In the data rows, zero lies at 4.5, halfway between 4 and 5.
What is the hidden score of each row? Scores go from 0 to 30, and 15 is about the middle. The score is a weighted sum of the row's numbers plus the product of two more (or one squared), each taken from its middle value.
[6 5 6 3 4 9 8 5 6 3 6 7 6 7 7 5 5 6] -> 25
[6 2 3 3 5 3 7 5 4 3 6 5 6 6 3 4 5 7] -> 10
[5 3 2 2 7 3 3 3 3 7 2 2 4 4 4 6 5 3] -> 18
[4 7 5 4 4 3 3 3 5 4 2 5 3 3 4 5 4 2] -> 10
[3 7 6 5 4 4 3 5 6 4 6 4 6 5 4 5 4 4] -> 17
[8 3 4 2 6 5 6 4 3 4 5 7 4 3 5 0 5 6] -> 15
[3 5 5 5 4 4 2 4 5 3 3 3 4 4 3 6 4 3] -> 17
[6 3 4 3 4 6 7 6 3 4 7 7 3 7 5 6 4 7] -> 17
[5 6 4 3 5 7 3 5 6 4 6 4 8 5 5 2 4 5] -> 23
[6 4 4 4 4 7 6 6 3 3 7 6 2 7 6 4 5 6] -> 27
[4 3 2 4 5 4 3 4 3 4 2 5 1 5 5 5 4 2] -> 23
[6 6 5 4 4 7 6 6 5 3 6 7 4 6 6 5 4 6] -> 17
[4 3 5 3 4 3 4 4 5 3 1 2 3 4 4 6 6 3] -> 15
[4 6 3 5 4 1 4 3 3 7 3 3 5 3 3 5 4 2] -> 5
[4 4 6 5 5 7 6 5 5 2 7 6 4 7 7 5 4 6] -> 10
[3 5 7 7 3 2 3 5 5 4 3 1 6 3 3 7 5 4] -> 12
[3 5 5 6 3 3 3 5 6 5 5 1 4 5 4 5 5 4] -> 21
[4 2 3 2 6 3 3 3 4 5 2 2 2 4 5 4 5 3] -> 19
[4 6 7 6 3 5 6 5 6 4 6 5 6 4 5 7 4 6] -> 10
[3 7 7 6 5 6 1 4 6 4 5 3 6 4 5 4 5 4] -> 18
[7 1 4 3 5 5 7 6 4 3 5 8 3 6 3 2 4 6] -> 18
[5 5 2 5 5 4 4 3 2 5 2 5 4 4 5 5 4 3] -> 18
[3 6 8 7 3 4 3 4 5 4 4 3 5 4 4 6 5 4] -> 13
[4 5 6 4 5 2 3 3 4 5 2 4 4 3 4 6 5 2] -> 16
[5 4 5 5 3 5 5 6 5 3 6 5 2 5 4 5 4 6] -> 21
[4 5 5 5 4 2 2 3 4 6 3 3 4 4 3 6 5 3] -> 14
[5 5 7 4 7 5 3 5 7 4 6 3 6 4 6 6 4 5] -> 14
[6 2 4 3 5 5 7 5 4 4 6 6 6 6 4 3 4 7] -> 9
[9 3 3 2 5 8 7 5 3 5 5 9 4 6 6 1 4 6] -> 26
[4 4 4 5 4 4 3 5 4 6 3 3 4 3 5 5 4 3] -> 24
[3 4 1 6 4 5 3 4 3 5 3 1 5 5 4 5 5 3] -> 18
[4 4 2 2 6 4 2 3 4 3 2 3 3 5 4 3 4 2] -> 20
[7 2 4 3 6 5 7 4 5 4 5 8 4 4 4 4 4 5] -> 29
[6 5 4 3 4 7 7 5 4 5 6 8 2 5 6 4 4 6] -> 17
[3 5 6 5 5 3 2 3 5 3 2 4 4 3 5 4 5 2] -> 13
[4 0 1 3 7 2 5 4 3 5 2 3 1 4 4 6 5 3] -> 20
[6 4 6 2 7 7 5 4 4 6 6 7 4 4 6 3 4 5] -> 9
[5 7 4 5 3 6 6 5 4 4 6 7 5 6 6 4 4 5] -> 13
[4 5 1 2 5 3 2 4 4 6 2 2 4 4 3 7 5 3] -> 14
[5 3 3 5 2 4 8 6 4 5 7 6 3 5 5 4 4 7] -> 14
[3 5 3 5 4 3 4 4 4 6 2 3 4 4 3 6 5 3] -> 10
[4 7 6 6 4 5 4 4 6 7 4 5 5 4 5 7 4 2] -> 20
[5 3 5 5 4 4 5 5 4 6 6 5 4 4 5 4 5 6] -> 14
[6 4 2 3 5 6 5 6 3 6 7 7 4 7 4 5 3 6] -> 21
[4 6 6 7 3 4 4 5 3 6 5 5 5 3 4 5 4 5] -> 10
[6 1 6 4 6 4 7 5 5 2 5 6 5 5 5 3 5 7] -> 21
[3 5 3 3 5 3 3 3 5 6 3 3 5 5 3 7 4 2] -> 15
[6 6 5 1 7 7 4 4 5 4 5 6 6 6 7 0 4 5] -> 16
[6 6 6 4 3 8 7 4 5 6 6 6 6 4 6 6 5 7] -> 17
[6 5 4 5 4 6 7 6 4 6 6 5 5 5 6 4 5 7] -> 15
[6 3 3 2 5 4 5 6 4 3 6 5 3 7 4 2 5 6] -> 19
[6 4 6 4 4 5 7 5 5 4 6 6 4 4 6 4 4 6] -> 11
[3 5 5 6 5 4 3 4 4 7 6 3 5 2 6 5 4 4] -> 4
[8 4 3 3 4 3 7 5 3 7 5 5 6 3 4 1 5 7] -> 10
[2 5 4 5 4 4 3 5 6 5 6 3 6 6 4 6 4 4] -> 22
[6 5 4 2 6 6 5 6 5 4 6 5 7 6 6 3 5 7] -> 14
[5 5 3 4 4 2 3 4 3 6 2 2 2 4 4 6 5 3] -> 19
[8 0 4 2 5 4 5 5 3 6 6 6 3 4 2 4 5 6] -> 20
[2 6 5 6 5 3 2 3 4 5 4 4 6 4 4 4 4 2] -> 7
[5 3 3 3 7 2 3 4 3 6 2 1 4 4 3 9 6 4] -> 24
[7 5 4 3 3 4 6 5 4 5 5 5 6 5 4 2 5 8] -> 8
[4 4 3 3 4 3 3 3 3 6 1 3 3 3 4 5 6 3] -> 15
[4 6 7 7 2 2 4 5 4 5 5 2 6 3 3 5 5 6] -> 6
[1 5 3 5 7 1 2 4 5 4 4 1 6 4 3 6 4 2] -> 9
[3 5 7 7 4 3 3 4 5 1 3 4 2 4 3 6 5 3] -> 10
[6 8 6 4 5 6 3 5 6 4 5 4 8 5 6 1 5 5] -> 14
[4 3 4 4 6 4 4 3 4 5 2 4 2 4 5 6 5 3] -> 24
[7 2 1 2 4 4 7 6 3 4 7 5 5 7 3 3 5 7] -> 16
[3 7 4 4 5 3 2 3 5 4 2 4 4 3 4 2 4 2] -> 5
[2 1 2 2 7 4 4 3 5 6 2 2 3 3 5 6 4 2] -> 17
[6 4 4 3 5 5 7 4 4 7 6 7 6 4 6 4 4 6] -> 5
[7 0 5 4 4 5 7 7 2 3 6 7 2 7 2 5 5 8] -> 19
[7 2 3 2 7 5 7 5 3 6 6 7 4 6 5 5 4 6] -> 13
[6 3 6 4 5 6 7 6 4 3 6 5 4 6 5 5 5 8] -> 16
[4 5 4 5 5 5 5 5 5 5 6 5 7 5 5 4 4 6] -> 8
[3 5 4 7 4 3 3 5 5 4 5 2 5 5 4 5 4 4] -> 13
[7 0 5 4 5 5 7 6 5 1 5 6 4 6 4 2 5 7] -> 22
[2 4 2 4 4 1 4 4 4 6 3 2 4 4 2 7 4 2] -> 12
[7 7 6 5 4 7 5 6 5 7 5 4 7 4 6 7 5 7] -> 24
[5 3 2 3 7 2 3 4 3 5 2 2 4 5 5 1 5 2] -> 17
[4 5 5 5 3 2 2 3 4 6 1 2 4 1 4 2 5 3] -> 14
[7 2 2 3 4 5 8 5 3 5 6 8 4 5 4 2 4 6] -> 13
[3 4 6 7 5 3 4 5 5 4 5 4 4 3 5 5 4 4] -> 10
[4 4 7 8 3 2 5 4 4 4 5 5 3 3 3 7 4 4] -> 6
[6 4 5 2 5 6 7 5 6 5 6 7 6 5 6 4 4 6] -> 16
[4 5 4 6 6 2 3 5 4 5 3 2 7 4 5 3 4 3] -> 9
[3 6 7 7 4 5 3 4 6 3 4 3 6 4 4 4 5 5] -> 11
[5 5 6 7 2 4 3 6 3 3 5 4 4 5 2 8 5 6] -> 17
[4 3 0 2 6 5 3 3 3 5 2 4 2 5 4 4 5 3] -> 18
[7 0 6 3 6 6 6 5 4 4 4 5 5 4 5 0 6 6] -> 24
[5 3 4 3 4 5 6 6 5 3 7 4 5 7 5 4 5 7] -> 20
[6 4 4 2 5 6 7 5 5 5 6 6 5 6 6 3 4 6] -> 14
[5 7 7 4 4 6 5 4 7 5 6 6 7 5 6 6 4 5] -> 14
[3 5 5 7 4 2 2 5 5 3 4 2 5 5 4 4 5 3] -> 15
[3 3 2 4 5 3 4 2 4 6 3 4 3 3 4 7 4 2] -> 11
[4 3 2 3 6 2 4 2 3 6 2 4 1 2 3 5 5 3] -> 14
[3 5 4 7 2 6 5 5 4 4 6 5 4 5 4 4 4 5] -> 17
[3 5 5 6 3 4 3 3 5 6 4 5 3 2 3 6 4 2] -> 16
[4 8 6 6 3 4 3 3 5 6 3 4 6 3 4 4 5 4] -> 10
[3 4 2 4 4 5 4 4 4 4 3 5 2 7 4 6 4 2] -> 19
[4 4 5 6 2 3 5 4 3 6 2 4 1 2 3 7 5 3] -> 18
[5 6 4 3 5 6 4 5 5 6 7 6 5 5 5 3 4 6] -> 21
[4 7 5 8 4 2 3 4 4 7 3 2 7 2 3 6 5 4] -> 13
[4 6 5 4 4 5 4 6 6 4 6 3 7 6 4 5 5 7] -> 9
[6 4 4 3 5 6 6 5 3 4 6 5 6 6 6 3 5 7] -> 11
[3 6 5 6 6 4 2 5 6 4 5 4 5 5 5 5 4 3] -> 16
[5 3 1 2 7 3 4 3 4 7 1 3 2 2 5 3 5 2] -> 21
[4 5 5 7 3 4 4 5 3 5 5 4 3 5 3 9 4 5] -> 13
[3 4 6 7 3 4 4 5 4 2 4 5 1 5 4 6 5 3] -> 17
[3 4 3 2 7 6 3 2 5 4 1 2 5 4 6 5 5 3] -> 23
[3 5 3 6 4 5 3 5 4 2 5 4 5 6 3 4 3 4] -> 16
[4 5 6 7 3 2 4 5 4 6 4 4 4 3 4 5 4 4] -> 11
[3 7 7 5 6 5 2 2 6 5 3 2 6 2 5 4 5 2] -> 14
[2 5 5 7 4 2 4 4 5 5 4 3 6 4 3 6 4 3] -> 6
[4 4 4 5 3 4 5 4 3 2 2 5 2 5 4 5 4 3] -> 17
[4 7 5 4 6 6 2 5 7 5 6 3 9 4 5 4 4 4] -> 20
[5 6 7 5 5 5 4 5 5 5 5 4 6 3 5 3 5 5] -> 14
[7 2 4 2 6 6 8 6 6 4 6 7 7 5 6 2 4 5] -> 20
[6 6 5 4 5 5 4 6 5 3 7 6 5 6 5 5 4 5] -> 21
[7 2 5 2 6 7 7 5 5 4 6 7 5 6 5 5 5 6] -> 26
[5 6 7 7 2 4 3 5 4 4 4 5 3 4 3 6 5 5] -> 14
[4 7 6 7 3 6 4 4 5 4 4 5 5 4 5 7 5 4] -> 18
[7 3 5 2 6 7 6 4 4 6 6 5 6 5 5 4 6 7] -> 18
[3 5 7 6 6 3 1 3 5 4 4 1 6 3 4 5 5 3] -> 5
[3 6 2 7 4 4 3 6 4 5 5 4 5 5 3 3 4 3] -> 16
[5 5 2 4 4 3 7 5 4 8 6 4 8 4 4 2 5 7] -> 2
[2 4 5 5 7 6 2 5 7 3 7 3 7 6 6 4 4 4] -> 23
[2 3 2 4 6 2 3 4 5 3 3 2 5 4 3 3 4 2] -> 12
[6 1 5 3 4 6 8 5 5 1 6 8 4 7 5 5 5 7] -> 19
[3 6 6 6 4 5 3 4 5 4 5 6 3 3 5 4 4 3] -> 19
[6 5 3 3 3 4 6 4 5 7 6 4 6 4 5 4 4 6] -> 7
[4 3 3 5 3 1 3 5 2 5 4 3 2 5 2 8 4 3] -> 24
[5 5 3 4 4 3 3 3 3 5 1 5 2 3 3 6 5 3] -> 14
[6 1 1 3 6 6 8 6 3 5 7 8 5 7 4 4 3 6] -> 11
[5 1 4 3 7 6 6 5 6 4 6 5 6 5 5 3 5 6] -> 17
[4 5 6 7 3 2 3 5 3 4 3 4 3 3 4 3 5 4] -> 13
[4 4 6 7 4 7 4 5 6 2 5 5 2 5 6 3 5 4] -> 21
[3 2 2 3 7 4 3 3 4 4 2 4 3 4 5 4 4 2] -> 18
[6 4 3 4 5 4 6 6 3 7 7 5 4 5 6 3 3 5] -> 4
[3 6 5 8 3 3 3 5 5 4 5 3 5 3 3 6 5 4] -> 10
[5 4 3 5 3 3 4 4 2 4 3 4 2 5 3 6 5 4] -> 17
[2 5 6 7 3 2 4 5 4 4 4 2 5 4 3 5 5 4] -> 9
[4 6 7 7 5 5 4 4 5 5 4 4 5 3 5 3 5 4] -> 16
[5 7 8 6 4 7 4 4 6 3 4 7 5 4 6 1 5 4] -> 15
[7 1 6 4 4 6 7 5 4 0 5 6 5 7 3 3 6 7] -> 28
[7 1 5 2 4 6 7 5 4 3 6 8 2 6 4 3 5 6] -> 21
[5 4 5 4 4 8 5 6 5 1 7 7 3 7 6 4 4 6] -> 28
[3 5 2 4 5 3 4 2 5 6 2 3 4 3 4 4 5 1] -> 14
[4 7 6 7 4 4 3 5 5 6 4 4 6 3 5 3 4 4] -> 12
[4 4 3 3 4 2 3 3 3 7 2 4 2 3 3 7 5 3] -> 16
[4 4 5 5 3 5 6 5 4 6 6 5 3 3 5 4 4 5] -> 17
[3 7 6 5 6 5 3 5 7 6 5 3 8 3 6 3 4 4] -> 13
[3 4 7 6 3 4 4 6 5 2 6 4 3 6 3 7 5 6] -> 15
[4 4 5 5 4 3 4 2 3 7 2 6 2 2 4 7 4 2] -> 16
[5 2 3 4 3 8 7 6 3 3 6 6 2 6 6 4 5 7] -> 27
[5 5 3 2 7 4 5 4 4 4 6 6 7 5 5 0 4 6] -> 3
[3 5 8 7 4 3 3 5 5 5 4 2 6 2 4 4 5 4] -> 12
[5 4 5 2 6 5 3 4 6 3 6 3 7 6 4 5 5 6] -> 15
[4 4 5 6 4 2 2 4 4 4 3 3 2 4 4 5 5 3] -> 18
[4 6 8 6 4 4 3 3 5 2 3 6 4 3 5 3 4 2] -> 14
[3 5 5 7 4 3 3 5 6 4 5 2 6 3 4 3 5 4] -> 13
[6 5 4 3 5 6 6 5 4 7 6 5 6 4 5 5 5 7] -> 14
[5 6 5 5 5 8 3 5 5 3 6 5 7 6 6 3 4 6] -> 17
